Named moves (each a turn or a mirror), then the moves between two rows, first move first; the first pair answered
move tunu:
[ -8 -11   0  -4  -1   1  10  -2   7   5 -14 -12  -9] |-> [-12 -11  -2  -3  -2   5   9  -3   8   5 -11 -10  -9]
[  6   5  -8   0  20   5 -20  12  11 -12   7  12 -48] |-> [ 13   6  -2  -1  22   0 -18  14  11 -11   3   8 -47]
[-22  12   3 -18 -21 -29  -7 -16  -6  27   7   7  14] |-> [-20  12   4 -18 -20 -30  -6 -16  -5  27   6   6  14]
[  1  -1   1  -6  -5  -4 -13   2   3  -5 -14 -18 -15] |-> [-11  -3  -9  -3  -8   6 -15  -2   4  -7  -6 -13 -16]
move Lat:
[-15  -1 -11   1  -1   1  -4 -11  -2  -4  18  -4  -7] |-> [ 10  -5   5  -3   8  -3   4  -2  -6  -3   5 -23   4]
[ 29  28  -9  25   0 -14  -9  -2   0 -16  -3  15  11] |-> [ 12  28 -21  19 -16  -3 -14 -16   5 -19   7  10  12]
[ 20  10  -2   7 -10 -20   5  -2  -2   7   0  22   8] |-> [  7  10 -11   3 -25 -10   1 -16   1   4   8  15  11]
[  8  -3  -7  15  13  11  -4  14  -8 -17   6  14 -10] |-> [ -4  -4 -14   7  -5  24  -5  -2  -4 -19  15  -4  -1]
move fozo:
[  3   5 -18  18   8  11  -4   7   1  -5  14  39   0] |-> [-13   8 -21  12  -3  10  -9  -5   6  -3  19  36  -5]
[-15   3  -5   6   4   7  -2   6  -3   1   4  10  -1] |-> [-16   4  -3   5   4   2  -2   7  -2   3   3  11  -4]
[ 11   7  14  -2   9 -29   5  20 -13  15 -14  12  -5] |-> [ 26  -2  -4  10  12  12  13  19 -16  -4   0   6  21]
move vada:
[-13  -2   0  -1   8  12   7  -9  -4   5  18  -5  27] |-> [-13  -3  -2  -2   8  12   7 -10  -4   4  17  -5  26]
[  0  -3  15  -6   8  -9   2   6  -4   3 -22   5 -40] |-> [ -1  -5  11  -4   7  -4   2   6  -4   0 -21   5 -42]
[-27   1  14 -13  -8  -6   9  19   4   7  -7   2  -4] |-> [-27  -5   4  -9  -6  12   8  21   3  -6  -5   4 -11]
[-15  12   9  -7  11 -12  -9  -5  -2  18 -10  24  -2] |-> [-17   2  -9   2  14  18 -10  -1  -1  -6  -5  23 -16]
move piro:
[ 19  -6   1   5  14  -3  -1  -4   3  -8 -21  -4   4] |-> [ 14   0   5  -1   6 -14  -3 -11   4   0 -22  -9   6]
[ 38  14   4  18   2  11   5  -4 -13  -2  18  -8  27] |-> [ 32  18  15  10  -3  -2   4  -9 -12  10  15 -15  31]
[ 17   6  21  -2   7 -32   8  13   1  12 -11   3  -4] |-> [ 18  18  -3   3  -5 -31   0  -4   5  -3  -3  17 -16]
Then:
Each pair is 2 to 3 moves apart.
[ 11  19  -6  -4 -13 -32   6 -26   5  12  13  14   9] |-> [ 16  -4 -22  11  -1  24  15 -13   1 -14  22   2  20]	tunu piro Lat
[  8   0   4   3 -11  -9  -4 -15   2  -1  -3  -4  21] |-> [ -1   1  -9   5 -16  -3  -9 -19   5 -11   0   2   5]	piro fozo vada
[-29  -6 -15  -4 -17  22  -1 -16   6   0  16 -13  -2] |-> [-28 -17  -1   1   7  16  -2  11   4  -4  -1  -6 -33]	fozo vada piro
[  6   7 -21   4 -13  18  -8  -7   1 -24  15  -3 -12] |-> [ 27   2  16  -7  -1  -2   3   7  -5  -4  -6 -32   5]	Lat piro
[ 11   4  11 -11 -11  -8   6  -1   7  10  24 -16  32] |-> [ 14  15  13 -11  -6 -33   2   2   8  14  16   3  15]	Lat Lat tunu
[ -3  13  15   4   6 -18  -3   5  -9  13  -2  14   1] |-> [-21  11   5   4  -3  -5  -5  -3  -7  13   9  17   3]	Lat fozo tunu
[16  0 -3 10 19 -7  5  6 -2 -8 -7  7  0] |-> [-14   3 -18   1  -6   0  -4 -17   6 -10   5  -1  -5]	fozo fozo
[-15  -9  -9  11   6  29  -1   8  -2  -7  11   0   3] |-> [-32  -8  -1   3   0  17  -6   7   1   0   7   0 -11]	fozo piro
[  2  16 -12   2 -19  18  -4 -29   9 -10  24 -21  18] |-> [ -6  20 -18  21   9   5 -10  -4   6  -6  24  38  -9]	tunu Lat tunu
[-14  -1  25 -11  11   1  12   6   4   8 -28 -23  -2] |-> [ -1  24  15  -8   3 -29   6 -11   6  13 -20   8   1]	piro piro vada
[ 11   6  25 -19  -2 -44  -2   8   2   4 -29 -20 -23] |-> [-32 -22 -11  -7  -7  29  -5  11   7 -24  -5 -21 -36]	vada piro tunu
[-13  -2  -4   3   2   2   1  -9  -3  13  10  14  11] |-> [ 13   0  11  -1  11 -15   5  -1  -6  11  -6   0   7]	vada tunu
[ 13 -12  13   5  13  -8   2  15   5  -1 -13 -12 -18] |-> [-23 -16   6   4   5   4  -4  10   8   7  -1  -3 -22]	tunu fozo piro
[  9   9  -9  10   7   3   4 -11  -4 -22  -4  10   7] |-> [ 13  14   2   4   5 -10   5 -14  -5  -9  -7   6  17]	Lat Lat vada
[-20 -13   2 -11  -2 -12  -4  -3   4  -1  -2  -7  -3] |-> [ -8  -9 -10  -4   0 -11  -7  -4   5 -15  -2   5 -15]	fozo piro vada
[  4   6   7   0   4 -10   5   4  -4  17   1  14  15] |-> [ 22   6  10  -4   3 -13   6   3  -4   5  -9  -3   7]	Lat vada tunu
[-15   9 -16 -12 -19  -7  -2 -18   2  -8   1  19 -26] |-> [ 20  -3  22  -7  15 -14  15  16 -12  11 -18   6   4]	fozo fozo piro
[-13  12  -2   6 -13 -15  12  -2  -3  15  -1  12   7] |-> [-10   2 -19  14  -9  13  12   3  -2  -9   2   8  -7]	tunu vada
[ 29   6  19  -7  16 -11  22   3   9 -14 -11  -7  11] |-> [  2  16 -11  -1   3  -8   7 -11  16 -27   3  27 -19]	piro Lat vada
[  3 -15  11  -2   9  -9   2  19   4  15 -10  -4 -13] |-> [-22 -10  -4  -4  -6  -5  -5   5   9  18   3   6 -17]	Lat vada
[ 14   4   5   3  12  -1   7  14  -2  -2  -5   5 -10] |-> [13 -2  4  4 10 12 10 13 -3 -5 -1 -3 -1]	tunu Lat Lat
[-13   4 -31   3 -25  -5 -12 -17   4  -1  14  33   3] |-> [ 24  -2 -32  -1 -28  10  -4 -21   3 -24   6  -6  10]	Lat fozo piro
[ 30   9 -15  14 -13   5   6 -15   8 -17  -4   1  25] |-> [ 26  13  -8  10 -15  -6   6 -18   8  -5  -3   3  32]	tunu vada
[ -3 -17 -12   8  11  29   3   6  -2 -19  -5  -8  -6] |-> [-29  -2   8  -1   6 -11  -1   0  -3  26  -1  14  10]	vada tunu fozo
[  7  -5  -4  -8  -1  16  -3 -21  -1  -7   6 -10  21] |-> [-10   0   5 -19  -8  -2  -9 -26   4   4   2 -12   8]	piro fozo
[-25 -14   3  -1  -1   0  -5  -6  10 -15 -12   7 -24] |-> [-27 -15   1  -4  -9   9  -3 -13  11 -15  -8  -4 -14]	fozo Lat
[-10  35  -3   3 -26 -28 -11 -41   1  19  11  19   4] |-> [ 45  32 -12  16 -12  -8   0 -33  -6 -13   5   6  16]	Lat fozo piro
[-25  -6  -8   3   1  17  -2   0   1  12  -2  20  -6] |-> [ 29   7  -2   6   9  -4   4   2  -2   0 -16  18  -2]	tunu piro fozo
[-13 -11  -5   6  14  16  -7  18   4 -15   3   9 -15] |-> [ -9 -13   1  -4   1  21  -5   6   6 -15   1 -26  -2]	fozo Lat
[ 10   8  -5   3  -5  10 -10   4  -9 -15   9   2   0] |-> [  6  15  -3   1  -8  -5 -12   2  -9  -7   8  13  -2]	tunu vada Lat
[ 24  15 -11  11  -5 -14  -1   1   2 -22  -7  13 -17] |-> [  0  14 -23  13 -13  -2  -5  -7   3 -17   7  25 -14]	vada tunu
[  5   9  -5   7   6 -19   3   8  -3   8  -5  17 -10] |-> [ -8 -10   4   3   2  12  13  10  -4  12  -1 -17  11]	Lat piro piro
[ 0 -7 -9 -6  3  1  2  6  2  0 10 15  2] |-> [ -6  -5  -5 -16  -8  -4   1  -3   5   4   8   0   3]	Lat fozo
[ -3  11 -22  12  12   6  -1  -6   1 -11  -5   6 -14] |-> [ -3   1   7   6  25  -1   7  10  -6  11 -15  -9   3]	piro vada
[  2  -7   8   0  11  -4  -2  15  -4  -5  -4  13 -13] |-> [15 -4 14 -1 11 -8  2 12 -5  0 -4  6  5]	fozo tunu vada
[ 25  -5   9  -7  10   0   0   6   3 -11  -8  -8 -25] |-> [  9  -6 -13  -5  -2  22  -3  -9   7 -18   9  -4 -21]	fozo Lat Lat
[ 41  12  10  -6   1 -18  -1  12  -1 -12 -11 -12  21] |-> [ 17   9  14 -14 -12  -9   0   2   1   2  -1 -25  39]	tunu Lat piro
[23 -5  5 16  5  9 11 33 -9  0 -3  9 10] |-> [-14   9  -5   9 -17  -7   0  11  -4  19  13  30  10]	vada Lat vada
[ 26   9 -12  -1   7  -3   5   2   1 -14 -15 -27  -6] |-> [ 22  12 -16   8  17 -10   1  11   1 -13 -14   1 -19]	fozo Lat
[-15   0  23  -2   4 -19   3  15  -2  10 -17   5 -19] |-> [ -7  -1  25   0   8 -17   7  20  -4  11 -19   7 -12]	Lat fozo
[-16  -3   2   8   2 -12   2   7   8  15  18  21   2] |-> [  4   0  12   6  10 -25   5  14   5  15   5  14   0]	piro tunu
[-18  -5  -5 -16 -20  16  10 -24   5  -4  13 -16   7] |-> [ -8  -3 -17  -7 -15  24   9 -23   4 -17  17  -2   4]	vada piro
[-8 -5 -8  1 -4 23 -2 -2  6  1 13 -8 16] |-> [ 14  13  -3  -7 -12 -11  -5 -13   9   3   1 -12   9]	tunu piro
[  2 -12  -7   3   1  21   7   1   3 -18  -4 -28  -3] |-> [  7  -8  -5  12  19   3   4  19   0 -14 -10   6 -22]	tunu Lat
[  5 -17  -3   7   6  35   5   7   1 -10  -3   3  32] |-> [ -9 -14 -12  10   2  35   0   5   3  -9   3  19  23]	Lat Lat
[  6  18   6  -8 -10 -18  -4 -10  -6   6   2   0  15] |-> [10 11 -6 10  9  2 -2  7 -9 -6  7 24 10]	fozo Lat piro
[ -7  10 -23 -12 -28  21  -2 -28   2 -15  12 -11  -5] |-> [ -6  12  14  -4  10 -22   4   9 -11  31  -3  32   8]	piro vada Lat
[ 25  18 -32   1 -16   6  -2 -37   3 -21  12  17  26] |-> [ 22  23 -26  -7 -24  -9  -4 -43   4 -17   7   8  19]	tunu fozo tunu
[ 25  -8   7 -16   3  -1   3   3   0 -21 -20 -46 -19] |-> [ 25 -19  12  -5  22  15  11  20  -7 -15 -18 -36  -2]	vada tunu Lat
[-17 -20 -21   9   1  25   0  -8  13   0  -2  16   4] |-> [ -8  -9   8  -5  -3 -12   4 -13  11  29 -11   3  27]	vada Lat
[12  0 -1  9  5 -8 -7  5  5 13 -4  1 11] |-> [ 10  -6 -11  12   1  11  -7   4   6  -1   1  -6   6]	vada Lat Lat
[ -3  11  16  -2   6 -30  -9   2   1  18 -12  14  -4] |-> [32  5  6  6  8  5  4  0 -3 -4 -4 -8 28]	fozo fozo tunu
[-15   7  -1  10 -15  -7  -4 -20  27   7   4  20   0] |-> [ 16  10  16   7  -6 -24   1 -11  25   3 -16   5  -5]	vada tunu
